One turn moves each row of this set onto another row. After a few examples, where does it send each row asked below?
raf: 11,-12,-35,4,-13,11,0,8,9,0,-11,13,-30,16,-1,-23,6,14,-1,-13,-13,-4
nikez: 2,14,-9,8,-10,-1,6,5,-21,-6,3,-8,-21,0,7,-23,-15,-7,-17,5,-23,8
zeka: -6,7,-24,10,-4,6,16,2,-9,-9,-16,-21,-28,-10,7,-20,0,5,-5,5,-4,5
Tatud: 19,20,15,-8,-5,0,7,-7,-7,8,-19,-13,-1,20,30,-23,5,2,-12,-1,6,-10
Muka: 9,8,-9,20,-27,-14,22,7,-6,-12,3,-18,-1,11,5,-26,-9,1,-14,15,-17,16
goz: 23,-35,2,13,-3,13,11,8,-15,-1,-13,5,19,23,-4,-1,8,-8,-9,-16,3,-6
tis: 15,-15,-38,-1,-15,10,19,11,-1,3,-15,-1,-9,32,-13,-24,-6,17,-1,-11,6,23
ruki: 25,-26,-24,-3,-13,16,13,7,-3,10,-22,5,22,24,7,4,2,-17,-7,-14,1,-2
Sot: 28,-13,-1,12,18,-6,27,-1,3,-2,-12,1,-5,-6,18,-26,5,13,-7,-8,8,-13
kamoz: 26,-27,-15,8,-11,13,18,2,1,-9,-17,10,26,22,3,2,5,-17,-2,-13,-7,-8
notog: 29,27,-18,-6,5,-5,7,13,-18,10,2,3,10,14,9,-1,-13,-4,-7,-21,1,3
nofa: 37,-5,-21,5,-14,1,22,20,3,-15,-1,6,-6,36,-12,-16,-11,-2,-2,0,-2,23
gazu: 11,-10,-20,3,-3,-15,8,-13,-4,-10,11,3,25,11,8,-20,8,20,9,9,7,4
Dekif: 28,27,-14,-2,4,-12,2,12,-14,8,5,0,6,11,-1,-2,-3,-7,-1,-24,3,-6
bib: 12,-14,-34,5,-14,2,14,10,4,0,-10,-5,-13,27,-24,-24,5,15,8,-14,7,13
Bodub: 7,8,5,-11,-14,-5,1,-27,-1,-9,-14,-18,6,20,4,-15,6,6,-19,7,20,-8
tamot: 12,-16,-29,3,-8,18,1,11,-3,8,-14,14,-30,20,4,-24,-2,21,-11,-13,-9,5
lete: 12,-14,-15,2,0,-9,8,-10,-16,-5,10,4,24,15,13,-22,0,26,-1,9,11,11
Mibi: 17,3,-20,7,-13,-6,0,-7,-1,9,-6,-1,2,8,-7,-1,-9,20,-43,-22,11,-8
tov: 31,-9,-11,7,15,-2,34,-4,8,-5,-16,5,1,-5,26,-24,-3,11,-8,-4,2,-8
dit: 10,31,2,-4,-11,2,9,-15,-10,-18,-13,-11,19,28,17,-8,3,8,-3,-2,2,-3
Gepid: 16,-30,-18,4,-6,24,10,5,-15,7,-22,10,21,22,14,-1,4,-3,-6,-16,-5,-4
teke: 6,17,6,-3,-11,-1,17,-25,3,-5,-27,-16,4,13,6,-25,3,8,-18,-18,1,-19
voga: 24,-24,-16,5,-14,10,0,5,2,-2,-12,11,13,18,3,8,12,-20,-4,-12,-8,-18
lugen: 8,26,13,0,-7,1,5,-12,-18,-14,-10,-14,14,28,12,-10,7,12,-6,-4,8,-3
meso: 24,-31,-6,5,-6,18,-1,9,-16,8,-13,12,12,24,9,5,2,-10,-19,-12,-1,-7
nedu: 21,-31,-9,5,-9,7,3,10,-9,12,-15,-3,13,21,-8,1,14,-14,-4,-19,9,-11
zolip: 29,-9,-3,17,-3,9,6,20,-7,-13,0,19,-26,24,0,-19,-4,10,-11,-9,-17,5
gola: 34,-11,-9,11,-11,-5,15,22,-2,-12,4,1,-12,34,-22,-18,-2,2,-1,-4,5,17
pafig: 7,16,6,-5,-8,6,19,-23,-4,-2,-31,-13,7,17,13,-25,-6,11,-25,-16,2,-11
nadil: -4,7,-26,7,-3,10,18,3,-12,-7,-17,-19,-26,-8,12,-19,-4,7,-9,6,-3,10
reg: 18,8,-32,4,-18,-8,5,-10,11,3,-8,2,7,6,-5,1,-7,14,-37,-20,4,-11
Zel: 5,11,-27,17,-24,-4,24,11,-1,-2,-15,-32,-10,7,3,-11,-4,10,-19,6,3,18
vaso: 20,25,9,-9,-9,-4,9,-9,3,2,-19,-13,1,18,29,-21,9,-2,-5,0,2,-15
bedel: 1,16,-12,8,-13,-3,6,4,-15,-9,3,-8,-20,-3,5,-23,-11,-10,-12,5,-25,5
vike: 31,-3,-17,13,-10,8,10,16,6,-20,-2,22,-21,23,3,-17,-4,3,-5,-5,-24,2
legi: 4,10,-22,19,-22,-6,21,11,-3,-2,-12,-34,-13,5,-3,-12,0,10,-18,4,6,15
Vek: 9,5,-3,22,-24,-14,19,8,-11,-9,5,-20,-4,11,3,-27,-8,4,-16,14,-14,17
zotan: 10,11,-2,-16,-16,0,7,-27,1,-10,-17,-14,10,22,12,-13,-1,6,-23,9,17,-1
kedo: 13,-31,-14,11,-7,12,3,3,-5,1,-16,6,15,16,-1,-1,20,-6,6,-20,-4,-17

zolip -> nofa
Vek -> Zel
vaso -> lugen
Where do these go?
goz -> ruki
lete -> reg

